(in the rows, 128 means zero)
Where one turn sends some rows of the set: a few examples, then the rows asked:
feva: [130 143 136 140 111 124 174 139 132 120 124 139 152 150 120 127 122 115
 127 119 119 121 156 132]
dedeg: [141 156 125 139  98 152 114 139 117 118 122 102 173 111 108 125 108 139
 112 104 138 108 116 126]
bodet: [136  92 138 145 130 130 127  98 117 122 135 105 136 118 104 152 117 124
 131 122 116 112 159 120]
Kasov: [137 116 128 127 130 106 133 115 123  90 123 116 150 110 112 161 129 144
 134  93 119 116 155 108]
lem: [138 121 126 151  96 133 123 115 132 101 153 104 150 109  93 165 138 127
 127 116 128 123 154  86]
muzab: [134 113 139 149  98 146 151 101 111 103 143 131 182 145 111 114 130 157
 123 119 119 126 128 150]
metug: [135 139 141 148 105 143 117 121 125 130 116  72 152 124 102 144 125 144
 125 118 116 114 141  87]
kodod: [112 123 119 144 121 143 142  89 121 111 149 121 131 124 112 150 123 108
 139 126 134 144 144 108]
zapu: [139 113 141 125 106 126 114 121 116 122 140 150 165 121 108 131 113 122
 134 124 116  90 113 142]
Govug: [111 144 124 153  93 164 125 132 117 102 131 107 170 112  98 147 130 141
 140 114 131 134 127  80]
mil: [138 117 137 117 102 129 124 107 130 120 136 157 148 119 114 116 124 130
 131 138 136  96 107 120]
kubes: [116 137 136 159 104 164 119 124 111 136 130  94 159 121  92 140 121 123
 138 131 110 131 130  88]
baf: [143 131 127 156  89 152 168  83 123 112 136 125 147 122  90 153 116 143
 121 130 143 115 146 109]
zom: [135 110 138 148 101 141 119 106 131 115 130 113 133 112 106 139 144 120
 131 124 121 121 149  68]
vita: [118 122 121 129  93 154 165 102 117 125 136  96 160 128  98 116 132 119
 136 144 146 132 132 129]
Zelin: [138 129 131 142  99 128 179 137 141 105 131 139 158 142 113 131 127 133
 121 123 140 112 163 133]
riro: [137 151 131 111 105 112 122 111 130 111 133 137 154 132 130 134 119 122
 128 108 126 101 111 130]
tiza: [137 135 124 124  92 131 126 103 134 106 154 133 158 130 120 142 116 122
 123 119 148  99 116 143]
rade: [137 158 140 141 114 122 156 111 104 114 105 137 158 124 102 153 115 135
 134  95  90 120 137 103]
zafe: [137 129 145 133 110 129 151  97 115 115 120 130 166 150 124  99 137 157
 124 117 105 130 121 131]
govun: [127 117 140 149 105 137 171 147 125 112 126 153 165 139 110 125 122 120
 132 122 120 113 157 135]
veva: [139 118 144 141 109 129 174 134 137 123 116 144 147 143 116 113 129 127
 125 131 126 107 159 123]
samo: [134 104 136 131 100 139 150 121 108 122 122  80 177 126  97 129 124 127
 131 120 122 106 146 149]
mepa: [134 127 136 143  99 145 121 135 123 109 115 100 167 105  92 141 135 165
 133 117 125 113 136  74]
milat: [137 164 123 134  97 157 119 127 123 126 119 107 157 116 114 111 114 136
 113 117 147 117 110 112]
loz: [141 127 134 135 101 132 160  92 124 108 138 128 169 145 111 108 140 167
 120 129 127 132 124 134]
Ponos: [139 114 143 165  97 151 150 108 100 109 123 129 171 119  92 160 105 134
 129 103 105 102 150 128]
nom: [112 131 125 111 101 141 163 122 112 106 108 124 165 120 113 101 146 131
 146 122 132 136 119 103]
zevil: [134 135 140 140 110 127 151 108 106 114 137 127 181 149 110 119 128 150
 125 112  97 133 124 149]
Zitu: [146 136 128 141  99 160 115 134 118 136 126 111 164 105  92 112 112 145
 115 133 142 107 115 119]
Sibi: [135 136 141 142 102 145 163  88 118 119 100 146 134 124 110 124 128 140
 131 123 121 120 132  79]
kez: [113 110 126 132 126 133 138 113 114  93 127 152 145 104 111 139 135 132
 148 111 125 136 137  89]
non: [130 144 130 142 110 123 121 118 125 114 136 113 142 116 104 155 139 111
 136 109 103 135 144  74]
Mepo: [139 149 130 135 108 151 113 145 110 132 115 123 168 104  98 109 114 141
 123 121 126 113 107 111]
roro: [132 129 132 109 110 116 154 139 107 105 104 102 183 118 105 125 137 142
 140 101 111 116 134 126]
lozi: [127 109 138 157 102 141 111 127 115 103 136 121 159 107 100 155 133 113
 138 103 102 121 149  86]

Zelin moves to veva
muzab moves to loz
And these:
zom moves to non
zapu moves to tiza
Ponos moves to baf
bodet moves to kodod
dedeg moves to Zitu
mepa moves to metug
vita moves to nom

Where one turn sends some rows of the set: a few examples, then the rows asked:
keb: [135 130 121 136 105 137  96 138 141 153 133  88 123 128 153 160 114 139
 141 120]
reped: [127 113 106 158  99 118 104  99 115 143  95 104 126  91 160 146 138 138
 137 126]
binin: [114 144 117 121 102 119  82 117 129 153 117 106  91 134 172 119 134 143
 129 114]
mep: [114 137  96 128 108 102 101 141  91 126 101  92 100 106 133 149 145 123
 128 126]
zaba: [130 135 132 104 117 155 109 114 128 133 133  90 114  87 171 165 142 135
 101 121]
zipop: [124 123 123 132 135 129  94 118 105 117 116  69 150 102 164 154 144 119
 134 136]
val: [136 154 128 137 122 128  87 125  86 132 102 101 122  97 136 141 132 118
 145  85]
zov: [136 144 128 120 106 108  94  99 150 132 116  68 128 107 175 124 124 111
 114 120]
veb: [138 116 100 107 101 110 105 118 136 130 133 100 116 117 168 154 122 121
 111  82]
lutiz: [128 144 101 130 102 167  98 126 106 125 115 115 127 116 161 168 126  96
 132 134]
vuta: [108 130 126 104 124 148 103 105 121 155 113  94  97 110 184 138 120 105
 124  97]
sodor: [123 132 134 132 101 127  90 104 118 135  76 110 128  95 160 146 155  89
 115 120]
bez: [113 131  97 160 112 110 100 113 109 115 114 111 107  97 171 141 138 144
 138 114]
Gemot: [148 144 106 137  92 127  99 101 115 150 101 120  98 124 156 128 146 128
 145 111]
dezi: [130 109 122 137  90 135 107 116 122 116 119 101 135 116 181 151 113 101
 110 137]
dedi: [133 138 149 146 112 148  97 118 129 129 127 111 109  97 191 134 143 131
 124 124]
nop: [125 102 117 146  88 147 101 104 132 133  96 101 124 100 169 148 120 110
 137 127]
sapi: [135 142 112 138 102  94  91 132 104 129 113  91 113 134 160 160 112  94
 114 125]
gim: [134 149 119 140 102 111  95 128 119 144 138  89 142  99 147 139 139 159
 117 112]
lil: [136 107 101 110 106 117 118 119 118 124 129  92 131 126 168 166 116 113
 107 123]
saso: [123 134  97 112  95 116  93 108 134 112 127 103 123  86 166 142 142 126
 100  85]
Pesa: [112 140 125 109 101 132  99 113 120 127 101 100  95  97 155 150 133  91
 112  77]
mevut: [158 144 142 118 129 134 105 116  95 131 100 114 114 125 169 149 137 104
 123 130]
zez: [101 136  92 128 106 128  97 120 120 102 123 110 105  83 163 152 144 141
 118 106]
buga: [138 164 126 114 135 133 107 110  87 124 108 107  92 100 157 156 136 127
 120 104]
sasa: [123 141 110 146 102 116  59 129 108 139 128  84 125 127 173 134 109 115
 129 127]
bileb: [142 169 115 109  93 131  78 134 132 132 112  99 126 118 135 150 112 108
 119 106]
vati: [126 164 103 130  96 141 102 126  87 110 134 117 127  94 160 134 140 111
 114 105]
rabad: [116 135 122 129 136 126  91 130 114 105 139  74 117 111 172 143 128 118
 141  93]
Taved: [125 138 123 126 115 132  82 134  90 138 141 101 140  91 183 128 132 107
 106 101]
nek: [114 135 113 117 115 129 100 109 149 134 100  69 102  92 153 130 139 133
 142 123]
genu: [117 143 123 118 126 125  90  94 114 151 100 105 134  92 186 128 158 118
 110 121]
sed: [111 130  91 104 107 126  76 138  99 139 125  75 122 107 142 141 137 137
 123 128]
sotag: [132 182 120 103 108 120  95 113 119 117 105  97  97 105 153 142 123 115
  99 125]
Bimi: [133 161 122 132  88 137  87 131 109 137  94 100 127  98 124 125 126 123
 135 125]
Tusa: [153 141 126 110 124 132  85 129 104 137 104  98 143 121 140 165 130  98
 132 102]
Kalek: [155 148 100 105  91 123 109  88 111 153 116  97 114 119 148 157 128 121
 108 108]
lerud: [120 139 115 109  98 120  94  94 113 166 112  81 122 117 158 146 125 138
  99 140]
segeg: [110 127 106 126 126 162  76 136 107 149 115 101 122  92 171 166 134 114
 137 121]
Nunut: [134 155 131 117 103 137 103 123 116 127  85 101  97 115 151 127 126 111
 127 151]

vuta moves to binin
Tusa moves to buga
And these:
zipop moves to zaba
lil moves to zez
lutiz moves to Pesa

